One turn sends every row of this set to another row. A few are shown first. Where does it send the rows asked after them?
Z683: [  1  -1  21   4  23   9  33   7 -10  17  12   0 -13  -9 -29  -1 -17  10
  11  -7  -6  -9   4 -30   3  13]
Z802: [  8  14  15  14 -23   1 -10   5  -2  18  -9  -3  -6  -8 -21  -6  25  -8
   3  -7   9  -9 -48  11   3   5]
Z248: [  6   0 -26   7   6 -15  -9  -3   5 -18  -3 -13   1  19  17  13 -25   1
  11  14  26   8   7 -20  31  -2]
Z978: [-13   6  31  -1  -4  10  16 -12  -7 -10  10   2  10 -24 -20 -10 -12 -17
 -30  -5   5   3  -1 -12 -15  -6]
Z872: [ 12   1 -27 -14  15   1 -16  -2   8  -9  35   4  -2  13   4   1  -2 -14
   2   3  -2  -8  16  37   0  20]
Z735: [  0 -15  23  -8  11  -5  12  -1  16  13 -26   7 -13  -4  16  12  28  13
 -26  -5  -3   4  11   2 -21 -22]
Z318: [  3  13  27   9 -24   9 -11   2  -5  10 -13   0  -1 -21 -14  -6  25 -16
  -7  -2  10  -3 -37  19  -3   3]
Z354: [  5   8  38   3  -9  16   0   4 -12  12 -20   6  -7 -31  -7  -2  26 -14
  -3  -4   5  -7 -21  16   0  10]
Z943: [ -4  15   0  14 -11  -9   6  -6   7   9  23 -13   0  16 -42  -9 -15   0
  -4  -8  10  -3 -34 -25  -1  -5]
Z365: [  6 -12  18  -5  22  -8  18   6  14  25 -26  10 -21   6  10  14  25  25
 -11  -5  -7  -3  12  -5 -14 -17]
Z487: [ 15   4  20  10  -3  11   6  16 -11  32 -14   3 -19 -17 -16   0  22   6
  22  -8  -1 -12 -27   5  11  18]
Z657: [ 10 -10   3   2  17 -15  14   6  18  32 -19   1 -23  19   4  14  24  29
  -2  -8  -6  -7   3  -8  -7 -18]
Z662: [ 13   1 -28 -13  21   0 -13  -1   7  -8  36   3  -5  10   7   1  -5 -11
   5   3  -4 -10  17  35   3  23]
Z806: [ 13   2 -29 -15  21   0 -15  -3   8  -6  35   3  -1  11   4   0  -4 -11
   3   3  -4  -9  15  35   1  20]
Z370: [  3   4 -19   4  -1 -13 -14  -9   7 -26  -4 -13   8  17  18  10 -24  -6
  -4  16  27   9   6 -17  24  -6]
Z192: [ 11   1 -23 -14  17   5 -15  -4   6 -11  34   4  -3   5   9   2  -5 -13
   1   4  -6  -9  21  37  -2  23]
Z338: [ 13  11  14  16 -12   0   0  12  -2  27 -10  -2 -13  -5 -20  -2  24   1
  18  -8   5 -13 -43   6  11  11]
Z773: [  3   3   2   4  -3 -24  -4  -4  27  14 -16   0  -9  21   3   5  30  15
 -28  -5   6   4 -12   1 -19 -31]
Z791: [  8  -4 -21   4  13  -8  -2   0   1 -13  -7  -7  -5  15  20  15 -26   6
  18  12  20   5  15 -23  31   5]
Z816: [  0   0  -9   1   3  -5  -9 -10   0 -30  -8  -9   6   1  25  10 -25 -12
  -7  15  26  11  18 -11  20  -6]
Z61: [  6  -4 -10  -2  18  -3   3  -1  -3 -16 -10  -5  -2   2  25  18 -26   2
  12  16  18   5  27 -19  30   6]
Z700: [ 13  -1 -22 -15  23   4 -13  -2   8  -8  35   4  -4   7   7   0  -3 -14
   2   1  -5 -10  20  33   0  24]
Z537: [ -8  -3  39  -4  16  17  28  -2 -14   2   7   5  -5 -28 -19  -2 -14  -3
 -10  -4  -3  -4  11 -21  -8   5]
Z254: [  4  -4  -3  -4  12  -3  -2  -6  -6 -26 -10  -4   0  -3  27  14 -26  -7
  -1  17  22   8  25 -15  22   1]
Z155: [  6  -3  -5   6   4 -25   5   2  26  23 -14  -2 -14  30  -1  11  26  24
 -10  -8   2  -3 -15  -6 -10 -27]
Z431: [ 10  -1 -27 -16  17   4 -17  -5   8  -9  33   3   0  10   6   0  -3 -13
   0   0  -5  -8  20  36   0  19]
Z658: [-12  14  14   7 -14  -4   2 -10   2  -9  19  -9  12  -2 -31 -12 -10 -13
 -29  -3  13   6 -27 -16 -13 -12]
Z906: [ -2  -2  17  -3   0 -14   0  -7  23   9 -20   5  -5   7   8   7  27   6
 -35  -1   4   7  -1   6 -24 -33]
Z874: [  9   5  34   6  -2  17  10  10 -14  24 -18   6 -14 -26 -11  -1  23  -4
   9  -3  -2 -12 -21  11   6  17]
Z101: [  2   7   1  11  11  -5  23   4   1  21  21 -10 -14  12 -40  -3 -15  13
  15 -10  -1  -8 -18 -31   7   8]

Z318 -> Z354
Z662 -> Z806
Z773 -> Z906
Now these:
Z101 -> Z943
Z248 -> Z370

One turn sends every row of this set to another row. A few are shown first. Where does it send the rows asked after them?
Z194: [  5 -20   2   3   5  -9  -3   3  14   7 -46  22   5  -5  12  -2 -22 -42
   7  -4 -13  -1  -4  -3  22  18  18 -30   1]
Z220: [-26 -28   3 -11  -7   7 -25   9   9   4   6 -17  32 -16  10  -4 -20 -14
   0 -19  23 -14   3   4   9   5  16   5   6]
Z533: [ 20  -7  -4  31  23  -7 -14 -16   7  12 -28   0  49   3  -5  -4  12 -11
   1 -24  13   4   0  14  14  41  -7 -16   0]
Z651: [ 12  -1  37 -11  -3   4 -12   1 -13   3   8 -31  14  13  21  20 -16  23
   9 -12 -22  -6  13   7  23  24  12 -25  14]
Z361: [ 29  20  14  -5 -19  -6  15  -3  17   0   4 -33  -2   7  -8   6 -13  -5
   5   2 -26 -14  -5  23   1   0  -5 -11  -9]
Z779: [ -3  -4 -25  -7 -18   6  12  -2  24 -21 -25 -16  13 -11  29  10  -2   8
   8  -9 -41 -22  -4  12 -15  -7 -18 -13  -8]
Z838: [  5   4 -11  -9  23 -18  -3   7  26  -7 -38 -20  26 -11  27  -4 -24 -10
   3  -1 -25 -13  37  22  19  -5 -26 -23   6]
Z401: [-18  -4   9  24 -19  -4 -12   6   3  -9 -18   4  26 -14   0  -7 -16 -22
  13 -10  23   6   0  -4  -2   2  26  -1 -18]
Z317: [  0   3  -7  -2   5  -7  30  11   7  18   4 -17 -15  34 -14  17 -14  17
   1   7 -17  -8 -10   5   9  15  -5 -15 -10]
Z152: [-24 -27   3  -9  13 -11  10 -30  10 -14 -40 -12  42  19  15   9  -7  -6
 -12   5 -15 -24 -12  -4  17   9  11 -15  -5]
Z282: [  2  13  -6  -2  -2   4  13   1  11 -19 -31 -18  18 -12  23  16  -3   9
  14   5 -33 -30  -6  10 -17 -12 -27  -2 -15]
Z780: [  3 -14 -29 -18   0   5 -20  19   0  10 -12  26 -14  -9  18  15   1 -12
   1 -10 -16 -10 -10  21  -5  -2 -25  -4   9]
Z199: [  4 -14  20 -11 -13   2  -3   6   0   5  11 -29  -5   3  17  16 -17  17
  -1 -10 -27  -6   9   7  16  30  27 -32  13]
Z895: [ -3  -9   7  -8   0  -8   4  -8 -28 -11  -3   2   6  14   8  37  -6  26
  -3   8 -17 -12   3  16  36  15  26 -10   3]
Z673: [-25 -27  -2 -11  -4   8 -29   4   7   3   5 -21  28 -19  11   6  -7 -10
  -4 -17  24 -10   8   9   6   6  15   7  20]
Z13: [ -4   5 -10   9 -19   6   2   5   4  -5  -7  -1  12   4   4  26   4  12
   6 -10 -19 -17 -37   5 -31  -1  -8  -4 -18]
Z585: [ 10  27  22  39  13 -13   4   9   8   3 -43  10  12  23  -2  -6 -13   2
  12  -1  -3   6   4   4  -1   3  -1 -21 -27]
Z708: [ -6   4 -22 -13 -15  -5 -12   8 -13 -25 -12  17  -4  -4  27   1   7   2
   5   5 -12   0  26  33  12  -9 -19   9  -3]
Z894: [ 23  18  19  -1   2   2  19   3  13   9   1 -45   0   4  -2  16 -20   7
  16   1 -24 -21   5  11   6  -5 -13 -13   0]
Z771: [ 24  23  31   8   7  -8 -40  13  -7  18 -14   6  -4  11  30  -1  -6   3
   2  -1 -18  12   8  25  -3  20  -8 -20  11]
Z108: [ -2  -4  11  26  12   3 -19  14   8   8 -45  13   8   1  39   9 -10  17
   9 -15 -26   0  -4  -6 -17  17   5 -40   0]
Z251: [-18 -23   6 -17  11  -8  13 -25  10 -13 -35  -7  39  22  22   7 -17  -4
  -5   6 -22 -21 -14  -7  28  11  14 -17  -5]
Z257: [ -1 -20 -24  30  23 -18 -11 -13   6  27 -12  -6  37  -7   0  -8   5   2
  -4 -16  20  16  17  14   6  20 -10 -19   6]
Z641: [ -5 -17   2  -5   4 -11   1  -8 -29  -9 -14   4   4  11   1  36   3  22
  -8   7 -13 -14   6  22  36  20  26 -10   6]
Z322: [ 18  24  19   7  -5 -10 -31   2  12 -10 -13 -31  38 -33  20   7 -16  -6
   6  -8 -11 -13  15  30  -7  -7  -5  -9   7]
Z479: [ -1  11  16  -2   6  -3 -25  15  31  23  -7 -42  17   5  30 -14 -24   5
   3 -10 -19   0  11   9 -19  20 -16 -27  12]
Z785: [ -2  -8 -39  21  26 -18  -2 -18   0  24 -21 -15  20 -15  22  -5  12  12
  -5  12  -7  -8  10  32 -11  11 -24 -10   6]
Z793: [-18  -8   3  20  -7  -6 -11  23   7  16 -16   2  34 -12   4  -7 -27 -15
  11 -14  28   7   5  -3 -11   2  17 -12 -21]
Z596: [ 24   1  15  20  33   8 -13 -24  -8   5 -14 -22  21  13  13   0  22  11
   0  -7  -7 -16   5  20  18  46  -3 -11  15]
Z497: [ 17  -8  13   5   6  -9 -15   9   7  15 -45  22  31  -4  11   6 -27 -42
  10 -11  -3  -1  -6   5  17  12  11 -30  -7]
Z725: [-11  -3  -1  30  20  -9   5  26   2  -2 -28  -6   7  -4   6   8 -24  25
  14 -11   5   2  43   5  21   5  11 -26  -7]
Z849: [-19  -5  -6 -29  -3  -1 -27  -1  13   6  -6  -3  20  33  17 -17  10 -13
 -10  -6   4   0  -9  14  -8  18 -30  14   5]
Z794: [ 14  -5  -1  26  35   4   3 -28   4  22  -6 -43   7   1  17  -3  12  21
  -3   4  -8 -21   3  17  -5  21  -6 -14  17]
Z159: [ -9   1 -29  20  13 -23 -18  -6  -8  13 -17  -5  41  -6   9  -7  18  12
  -2   0   9   5  14  35   1  37 -21  -2  -5]
Z936: [  1  -8  34 -14  -6 -13 -14 -22  -5  -7 -19   6  20  31  30  -7  -7 -10
 -10   4 -27   7 -10  -2  14  28  16 -27  -6]
Z295: [-30   3 -10  -5   2 -14  -6  31  -4  10  -7   2  10  16  19 -20 -12   3
   5   6  18  11  28  10  -2  14 -19   3 -23]
Z73: [-22  -6  -4 -32  -4  -5 -29  10   8   7   1   5  16  26  18 -24  -2 -19
  -6  -8   7   1  -6  13  -4  13 -30  12  -4]
Z643: [  3  -5   1 -13  13  -9  -1  -7  15   5 -26 -12  23   1 -18   2 -14 -47
  -1   5  12 -21   1  19  35   7   7   4   7]
Z45: [-15  15  12   8  10 -23 -10  -5  -3 -31 -26 -11  43  11  25  -8  -9  21
   0   1  -4   1  38  17  13  -3  -9  -7 -20]
Z14: [  7 -15  32 -16   8  -8 -17 -17  -1   4 -28   5  34  32  39   1 -17  -8
  -2  -6 -25   5  -2  -4  20  19   2 -37   5]
Z49: [-35 -10 -20  -4  -7  -7   1  22  13   0  -7  -7   0  17  12 -27 -14  -3
   9  -6  11   9  27   2   7  12 -12  -1 -13]
Z240: [  8  -5   9 -12   9 -11  -2  -6  12   5 -25  -2  28  -3 -10   0 -27 -46
   4   4   8 -21  -4  18  39   0  14   0   2]
Z234: [ -6  -2  -8  13 -20   8  -1   3   6   3 -13  -4  17   4  -6  28  13  20
   2 -13 -13 -16 -35   9 -30   5   1  -2 -11]
Z661: [ 11 -13 -27 -13   2   6 -17  12   5  18 -20  23 -13  -4   8  20  10 -12
  -3  -7 -14  -8 -11  25  -3  -2 -21  -4  19]
Z949: [ 21 -23   3  25  37   4 -11 -34   5  14 -24  -6  30   4  18  -1  14   4
  -6 -18  -2  -2   5   2  14  24  -3 -30  20]
Z98: [ -4  -5  -5   0   7 -12  26   4   8  23  -5 -19 -11  42 -20  13  -2  18
  -6   6 -12  -7  -9   8   9  14  -4 -15  -8]
Z598: [ -9   1 -21 -11   9  -7  -7  16 -15 -11 -23  17  -2 -11  39   7   0  11
   5  11 -15  -9  27  23  -2 -10 -27   3  -7]
Z296: [ 11  14 -16  28  18  -3  -3 -15  -3  10 -20 -30  22 -13  12   4  19  10
   7  12 -11 -26  -2  40  -9  30 -13   2   3]

Z322 -> Z108
Z497 -> Z598
Now these:
Z596 -> Z257
Z98 -> Z643
Z708 -> Z199
Z780 -> Z895

One turn sends every row of this set to another row. A few are shown first. Where does it send the rows asked after them?
Z573: [-46  17  -8  21  19 -20  10  26   8   2  43 -26 -28 -16  13  27 -30   9
   0  -1 -11 -12  -3]
Z50: [ -9  35 -12 -27  27 -20 -11  19  25  -1  15   7   0 -17 -32   3 -39   9
  25 -17  -2  -9  16]
Z652: [-38  10  -5 -41  42  -8   4  15  20 -11  34   5  -9 -26  -2   5  -5  11
  26  20  23   9  17]
Z799: [-41  17  -8 -43  32  -7  -2  13   9 -15  50   5 -20 -22  15   2 -14  22
  30  14  27  -3  23]
Z822: [-21  24   4 -40  11  -4  25  37 -35   8  29 -15  20 -10   1  14  -2  24
  23  15  23 -11  23]
Z425: [-10  22 -21 -19  -3  -1   8  59  21  -2  19  -3  -2 -21 -14   7 -46   8
  11  11  43  -8  27]
Z393: [-40  14  -3 -26  -3  -1  -4  11 -10  11  21  11  17   3  12  -8 -25  17
  34   1 -18 -22  17]
Z983: [  8  32 -22   9  20  -4  29  22   6   1  26 -47 -15 -29   3  40 -21  -3
   5   5  13 -12  34]
Z734: [-27  -3  -5 -49   3 -21  24  49   0  11  30 -11  10 -22  12  13  -9  30
  21  -7 -13   4  18]
Z852: [-56  26   1  13   4 -24  13  28   6   4  20 -18 -34 -16  -1   5 -35  -3
  13   2  -3   1  11]
Z704: [  8  31 -21   8  18  -1  29  25   5   5  36 -44 -13 -28   1  31 -18  -2
   1   5  20 -18  41]
Z216: [  1  15 -26  22  15 -13  -9  15 -14   3  39  18 -15 -18  12  35  -7  28
  13  -4  -9   1  16]
Z753: [  1   7 -27 -16   6  -9  15  20 -14  14   9   5  -4  -9   5  -7 -17 -27
  -4  -2  19 -29   4]
Z272: [-24  50 -21 -21   8 -22   4   3 -17   7  16 -18  -9  -2  10  28   3  21
  40   3   2 -22  15]
Z247: [-13  -9 -16  -4   5   5 -10  27   9 -17  39 -12  12 -32 -17   5 -22 -14
 -14 -20   0  -9  46]
Z29: [-24   7 -19 -24   4  -1  -5  16  15 -31  49 -22   2 -27   6  14  -8 -19
 -11 -29  -4  -2  24]
Z410: [-40  16 -10  25  21  -9  11  27   5   8  47 -24 -15 -19  17  30 -25   8
   0  -5 -15 -18  -3]
Z241: [ -7  38 -12  -7 -12   3 -21  32 -18  14  47   4 -36 -11   6  11 -36   7
  13   6  -5   4  17]
Z796: [-31  25 -18 -18  37  -1 -13  45   7 -22  32 -23 -10  -4  27   8 -25 -11
   4  18 -14 -14  51]
Z813: [ -4   7   3 -14  28 -12   4  46 -39  12  41   3  22 -16   1  25  -8  24
   8   9   8 -18  29]
Z726: [ -8  37 -30   1  15  -8   0  36   9   5  48   6  -9 -16  -9   5  23   4
  11   1  29 -21   3]
Z176: [-13  27 -30 -10   6   4  16  48  26  -2  20   4  -4 -33   7  -1 -41   2
  19  21  37  -5  28]
Z871: [-49  11  -6 -21  -1   2  -9  11   3  -1  20 -21  16  -8  11  12 -12  31
  36   1 -18  -5   8]
Z695: [ -7  20  -3  14  21  -6  14  49   1  -7  35 -24  29  -8  -3   0 -33  -6
  15  23   0  -5  52]
Z404: [-12 -11 -10  -5   4  14  -7  34   3  -2  31 -11  16 -34 -17   5 -28  -5
 -10 -18  -4 -11  47]
Z926: [  5   8 -11 -48  17  -1   2  30   2   6   2 -20  -3 -26 -20   0 -20  11
  33  -9  11   0  46]
Z162: [  0  24 -14  -8  18 -11  26  22  42   4  33  -4 -18 -38   6   1 -21   6
   8 -19  -2 -28  36]
Z984: [-32  22 -21 -37  11  -3   7  17  11 -31  41 -39  -6 -22  14  12  -2 -17
  -5  -9  10   3   7]
Z568: [-16   6   0 -43   1  -8  21  39   7  16  28   2  -6   5 -13  28   0   7
 -21   4  -8 -17  24]
Z12: [-38  52 -20 -21  21 -34   4  12   3   7  57  -6   0 -37  -2  11 -24   9
  14  -2   7 -35  24]
Z369: [-29  51 -26 -22  17 -25  -1   4 -17   3  24 -15  -9  -2   2  31   0  20
  38   2   8 -21  15]
Z574: [-54  29  -3   3  -4 -12  11  24   2   0   3 -16 -33 -16  -4  -3 -32  -1
  17  12   7   8  22]
Z374: [ -2  12   5 -16  26  14   4  41   4 -18  38 -15  23  -6  18  37 -20  28
  22  -3  -8  14  27]
Z68: [-17   7 -24  25  17  -1   1  13 -13   9  45 -27  11 -21  12  35 -10   8
  -6   6  -2 -29  -1]
Z790: [  3   8 -26 -20   1  -9  12  18 -16   8   5  10 -13 -12   5  -4  -4 -20
  -7  -2  20 -26   8]
Z869: [ -3  26 -24   8  30 -11   7  36  21  -6  45  -3 -14   4  -5   4  14   7
   3  -1  29 -29  13]
Z768: [-31  16 -22 -26   6   1   0  10  13 -31  44 -33  -5 -21  12  14   1 -16
   1 -20   4   4  11]
Z867: [ -5   6 -16 -20   1 -12   9  15 -11  16  14  22   6  -4   8 -10 -24 -23
  11  -3   1 -37   8]
Z493: [-44  39  -2  -1  -4  -9  11  20   0  -7   4 -19 -31 -10  -4  -4 -33  -8
  20  17  12  11  19]
Z804: [-14 -12  -4   6  -4  14   4  34   0  14   9 -23  14 -35  -9 -12 -27   7
  10   6   0 -13  45]
Z600: [  5  21  -7  -3  36  21   1  37  -5 -27   9 -18  17  -8  -3  22 -16   8
  12   6  16   8  41]
Z971: [ -7  28 -11  10  12  10  20  40 -17   3  27 -14 -32 -26  29  20   3  36
  20  -7  17   3  23]
Z300: [  7   8 -10 -48  14  -3  -2  22  -7   4   2 -24   2 -30 -20   0 -17   5
  31  -8  11   1  50]
Z612: [-30  14  -9 -29  -7  -9   7  18  -7  12  23  16  15  10   7 -15 -29   3
  30   5 -12 -29  14]
Z918: [-18  25   9  12   1   1  18  53 -11   5  31  -4  -7 -16  18  17  -9  40
  24   4   0  -3  51]

Z822 -> Z971
Z50 -> Z12
Z393 -> Z410
Now these:
Z804 -> Z871
Z926 -> Z369
Z216 -> Z695
Z796 -> Z568
Z247 -> Z612
Z813 -> Z918
Z425 -> Z799
Z867 -> Z852
Z753 -> Z574
Z984 -> Z790
Z176 -> Z652

